In the data rows, the value 128 means zero.
Some points, each followed by its number:
[ 98 167 144 110 133 113  97 155 117 129  48] 0
[ 51 119 129  46 112 193 136 162 156 166  95] 1
[106 124 148 145 165 140 140 154 113 161 102] 2
[105 139 146  83 139 128  84 148 169  95 118] 3
[ 56 150 128 132 122 109  80  72 138 121 145] 4
[165  77 142 110  96 125 111 142  94 161 156] 5
[ 69 136  87 113  95 160 165  63 126 165  77] 6
[199 146 121  92 134  90 188 133  65  86 182] 7
[ 45 116 141  29 117 201 131 192 166 163 101] 8
[199 128 129 121 113 117 106 129 174  81 135] 9
[ 90 141 170  60 140 159  98 176 151 127  94] 10
[153 125  99 139 123 118 118 103  91 130 205] 11
[ 73 118  98 188 108  66 123 143  98 190 111] 12
[133 109 177  95 123 135 132 125  92 139  99] 13
[131 114 131 154 139 159 164  99 146 148  88] 14
[ 63 117 148  48 123 199 134 178 147 151  92] 15
New points follow, each followed by the numbers of its three nearest points above, smallest number first.
[100 133 129 167 143  99 126 161 204  99 131] >> 2 3 9
[170  95  94 223 117  27 149  84  75 121 198] >> 7 11 12
[134 132 142  95 148 155 120 127 151  89  94] >> 3 10 13
[117 150 113 159 111 117 145 166 126 143 145] >> 2 11 12
[109 153 166 110 197 191 139 151  98 125 105] >> 2 10 13
[142 137 142  78 143 169 108 121 167  87  75] >> 3 9 10
[161 107 104 206 124  48 151  99  90 114 179] >> 7 11 12
[ 81 151 186  33 150 180  89 184 153 123  85] >> 8 10 15
[154 145 146 137 105 135  86 115 116 113 174] >> 5 9 11
[111 144 143 105 134 128  87 143 163  92 128] >> 3 9 10
[131 159 167  80 135 201  91  82 110 127 112] >> 3 10 13
[139 129 103 149 128 120 121 108 100 127 185] >> 4 5 11
[ 97  95 134 142 211 172 140 143 116 159  38] >> 0 2 14
[156 136 109 178  90 110 129  47 150 168 122] >> 6 11 14
[ 85  66 122 148 112  55  83 162 105 165 117] >> 2 5 12
[126 170 136 163 158 134 185 107 136 116  85] >> 0 2 14
[125 163 127 159 168 144 192  98 141 120  68] >> 2 6 14
[ 99 136  92 124  94 152 140  58 117 168  91] >> 4 6 14
[ 81 172 135 119 125  96  95 145 124 134  54] >> 0 2 3
[ 83 124  99 190 118  72 125 145 103 180 108] >> 2 12 14
[136 126 100 164  91 137 133  58 160 173 109] >> 4 6 14
[145 111 116 129  75 153 154 147 103 160 148] >> 5 11 13
[103 159 116 162 105 118 154 167 133 151 138] >> 2 12 14
[165 122 103 154 133 110 116 153  97 108 159] >> 5 9 11
[ 77 110 103 187 121  79 122 144  99 187 113] >> 2 12 14
